0: [159 124 142 115 126 118  93 113 154 139 173 141]
1: [134  58 129 150 139 105 131 172 116 122 126  83]
2: [133 178 141 101 154 242 146  54 193 116 158 115]
3: [104 186 140 137  53 121 128 138 112  96 122 170]
4: [196  97 132 142 120  83  25  97 132 166 139 139]
5: [122 100  96 167 194 120 150 163 163 184  85  92]
6: [ 79 158 100 118 152 169 181 134 125 107 125 130]
7: [ 50 206 105  91 146 175 219 129 122 102 121 161]
8: [ 89 174 113 115 148 192 178 119 152 108 137 132]
9: [186 109 130 137 117  88  38  92 126 167 129 144]
10: [142 143 118 158  74  81  55 148 135 120 152 173]
11: [132 137 140 145  93 113 124 132 108 134  93 130]
12: [126 147 170 143  40 108 128 137  85  99  95 137]
13: [153 161 136 163  49  96  54 124 131 129 132 170]
14: [151 118 147 115 113  95  97 130 133 124 168 151]
15: [145 131 114 121 162 224  95  76 206 106 195 107]
16: [151 133 156 161  62  63  93 168 131 128 136 158]
17: [127  88 104 151 177 113 141 160 136 157  97  93]
18: [103 177 130  84 157 219 172  83 172  97 178 130]
19: [144 153 146 168  40  83  78 149 127 114 132 167]
20: [135  86 112 149 174  97 137 164 133 166  99 100]
21: [ 57 198 101  92 142 173 203 130 124 100 134 160]
22: [135 102  91 162 199 113 130 163 181 184 112 106]
23: [136 148 108 112 160 213  98  74 189 109 188 130]
24: [138 162 131 139  79  86  88 137 125 139 127 176]
25: [ 85 157 130 101 105  95 178 148  75 105 114 162]
26: [ 87 142 105 125 132 177 156 136 119  89 136 123]
27: [118 149 123  84 168 230 151  70 171  94 182 113]
28: [ 79 244 161 118  24 101 179 150 103 104 107 212]
29: [ 99 149 115 118 142 177 155 122 146 105 144 124]
30: [110 178 142 143  33 104 114 137  84 100 104 174]
31: [143  86  81 162 208 130 110 150 186 176 127 100]
32: [127 101 104 120 172  98 125 133 103 153 109 124]
33: [102 163 103  94 174 197 159  74 125 124 121 125]
34: [142 150 118 131 142 223  93  84 222 102 205 122]
35: [135 148 124 146 101 116 110 124 117 144  91 142]
36: [187  35 163 134 125  92  81 136 118 115 172  91]
37: [148  96 116 109 148 115  87 107 104 130 147 127]
38: [115 137 109 110 169 130 156 118 113 153  96 127]
39: [123 156 118 164  49 119  75 144 120  93 130 162]
40: [ 80 163 111 108 140 166 182 129 119  99 134 137]
41: [105 122 128 122 149 121 180 158 122 131 113 116]
42: [ 77 179  98 115 141 195 167 129 163  87 173 145]
43: [134 166 137 138  73  89  97 136 118 135 120 174]
44: [ 99 158 129 110  86 119 145 123  69 100 108 154]
45: [124  80 117 104 169  89 140 141  82 141 120 115]
46: [161  97 190 120  93  82 134 155 140 113 177 125]
47: [139 171 144 151  47  94  85 136 133 120 129 175]
48: [133 177 134 152  56  84  81 141 128 139 121 184]
49: [167  96 163 119 117  85  99 132 136 130 164 129]
50: [172 102 120 127 128 112  44 106 152 130 184 143]
51: [ 81 158 102 126 129 190 165 144 144  80 150 132]
52: [ 79 175 104  94 158 182 187  99 107 119 105 138]
53: [ 92 172 114 119 148 191 175 119 153 110 136 131]
54: [115 101  98 134 202 118 164 154 144 176  92 102]
55: [120 105 147 122 143 127 177 124  87 148  60  86]
56: [113 124 128 108 161 219 162 100 159  89 160  87]
57: [159  85 148 131 119  74 100 142 125 134 158 124]
58: [116  68 123 142 143 119 151 172 109 111 124  84]
59: [156  70 151 116 133  82 114 144 116 123 155 114]
60: [164 140 146 135  99  87  84 110 123 155 115 151]
61: [148 158 142 179  26  86  61 150 135 112 135 173]
62: [162  87 183 123  98  72 131 160 129 117 165 117]
63: [171 104 152 150  85  75  69 137 124 140 133 131]
64: [149 151 138 142  71  92  67 123 121 131 133 166]
65: [136  66 105 146 196 101 146 157 130 171  93  84]
66: [168 119 120 126 135  98  61 106 137 155 153 150]
67: [ 47 207 112 120 112 184 211 148 128  87 116 151]
68: [138 103 185 111 123 113 184 119  84 140  74  86]
69: [ 88 155 109 120 128 176 157 146 157  85 173 137]
70: [117 116 110 131 163 115 150 128 101 161  80 112]
71: [137  90 152 116 123  74 135 158 101 122 146 122]
72: [109 189 139 151  43 120 116 142 117 107 118 171]
73: [157 135 143 137 104  94  87 129 143 141 145 155]
74: [139 157 146 141  79  93 110 148 147 127 147 168]
75: [115 172 146 137  51 105 119 142 107  99 128 168]
76: [ 74 202 132  82 100 117 195 128  80 107 105 181]
77: [126 156 114  83 181 226 132  56 181 115 183 127]
78: [142 202 120 121 138 241 103  56 234 128 175 147]
79: [117 118  98 134 160 114 131 131 109 158  87 124]
80: [127  96 138  98 150  81 152 135  66 134 116 126]
81: [122  88 104 130 162  78 132 163 110 147 121 127]
82: [ 99 177 131  87 148 201 173  94 159  97 170 135]
83: [130  97 175 116 133 123 185 115  72 140  68  81]
84: [148 127 156 156  74  72 106 162 125 132 124 145]
85: [122  52 124 148 144 107 146 179 103 116 118  76]

[223  30 188 166  97  92  41 130 147 135 161  76] 36 63 4 49 57
[207  63 170 163 103  92  50 138 180 132 184  98] 36 49 63 50 57
[113  98 153 130 156 137 206 137  99 149  49  70] 55 83 68 70 41
[121 100  90 172 200 124 158 177 176 187  81  90] 5 22 54 17 65
[ 98 151 113 120 140 179 153 124 149 103 145 124] 29 53 8 26 51
[142  88  84 149 218 139 128 136 176 179 121  90] 31 22 5 54 17
[125  94  95 167 192 111 153 175 171 178  94  92] 5 22 17 54 20
[138 168 136 111 142 219 127  66 184 119 156 121] 2 23 77 27 18
[152 146 134 140  79  94  63 119 125 132 139 164] 64 24 13 73 10
[149 124 129 104 163 236 110  61 204 103 198 100] 15 23 34 77 27
[ 87 133  97 114 150 176 158 122 110  94 131 115] 26 6 29 40 51
[ 89 160 112 104 115 115 145 124  70 108 111 164] 44 25 76 40 3
[133  81 140 111 131  89 133 134  67 121 114 106] 80 45 71 59 32
[106 134  72  85 201 184 120  79 127 123 148 134] 33 77 29 27 23
[157  72  79 165 228 128 100 148 188 190 118  83] 31 22 5 65 17
[105  95 149 147 146 127 209 168 109 144  56  65] 55 83 68 41 70
[104 147 109 106 170 145 174 117 115 146  94 126] 38 70 52 41 6
[133  99  79 174 197 118 117 165 178 185  99 102] 22 31 5 17 20
[147  86  85 156 210 126 108 145 171 178 116  95] 31 22 5 17 65
[126  72 132 143 157 138 165 141  97 137  75  64] 55 58 85 83 17
[134  63 111 140 205 109 157 160 143 173 103  82] 65 17 20 54 5
[209  76 162 168 119  93  47 122 186 165 153 108] 4 9 63 50 49
[101 159 123 107 104 112 143 123  75 115 109 161] 44 25 11 76 3
[140  56 116 148 195 105 149 171 142 163 100  68] 65 17 20 5 54
[131 108  97 158 195 110 143 170 186 181 116 116] 22 5 31 54 17
[119 190 135 160  37 118  97 136 125 109 115 174] 72 47 3 75 39
[120 100 135 108 135  84 145 140  68 132 103 125] 80 45 71 32 81
[101 156 121 106 108 112 140 119  74 117 109 160] 44 25 11 35 76
[119  99 123 105 144  78 137 142  67 126 114 127] 80 45 32 81 71
[ 96 158 122 105  95 121 147 121  69 101 112 156] 44 25 76 3 75
[122 105 136 114 131  88 143 138  73 135  98 125] 80 45 32 71 70
[ 94 160 121 104 106 116 150 124  72 110 109 160] 44 25 76 3 11
[163 125 108 120 141 107  59  93 135 152 151 156] 66 50 9 0 37
[162 129 136 121 118 114  78 107 152 136 167 150] 0 66 73 14 50
[124 100 108 135 145  83 124 158 113 143 121 133] 81 32 45 79 20
[119 115 111 105 176 119 153 128 112 148 112 123] 38 32 70 79 41
[134 178 137 154  52  83  82 142 130 137 120 183] 48 47 43 24 19
[109 126 133 105 158 226 171 100 159  85 159  86] 56 27 18 82 29
[109 141 105 111 175 135 166 118 111 157  84 126] 38 70 79 41 32
[181  60 149 147 100 100  55 137 133 108 183 106] 36 57 49 50 63
[157 129 140 137 104 102  83 113 125 147 122 138] 60 73 63 35 64
[149 116 150 115 119 100 112 128 127 130 150 140] 14 49 73 0 57
[106 157 160 117  67 111 162 128  70 109  91 141] 44 12 25 30 11
[112 109 136 104 133 100 159 138  75 117 115 119] 80 45 41 71 25
[135  84 118 149 168  90 136 170 135 163 105 101] 20 17 65 81 32
[ 78 233 151 118  41 112 176 147 107 103 112 202] 28 3 76 72 30
[136 127 144 139  99 109 124 134 110 131 104 127] 11 35 84 60 73
[142 105 154 110 130  83 136 143 120 132 153 134] 71 59 57 49 14
[124 103 105 120 165  97 124 135 101 146 114 127] 32 81 79 45 70
[173  95 150 149  91  79  65 136 126 136 141 127] 63 57 49 73 84
[ 76 176 106  96 153 181 189 103 106 115 105 137] 52 40 6 21 33
[116 100  99 131 199 114 161 152 137 174  93 104] 54 17 5 65 20
[154  74  82 155 231 133 120 139 187 192 123  82] 31 22 5 65 54
[168  85 131 126 157 250  85  62 183  89 189  61] 15 34 23 56 27
[ 97 123 129 124 147 102 195 174 107 136  95 119] 41 70 38 55 81
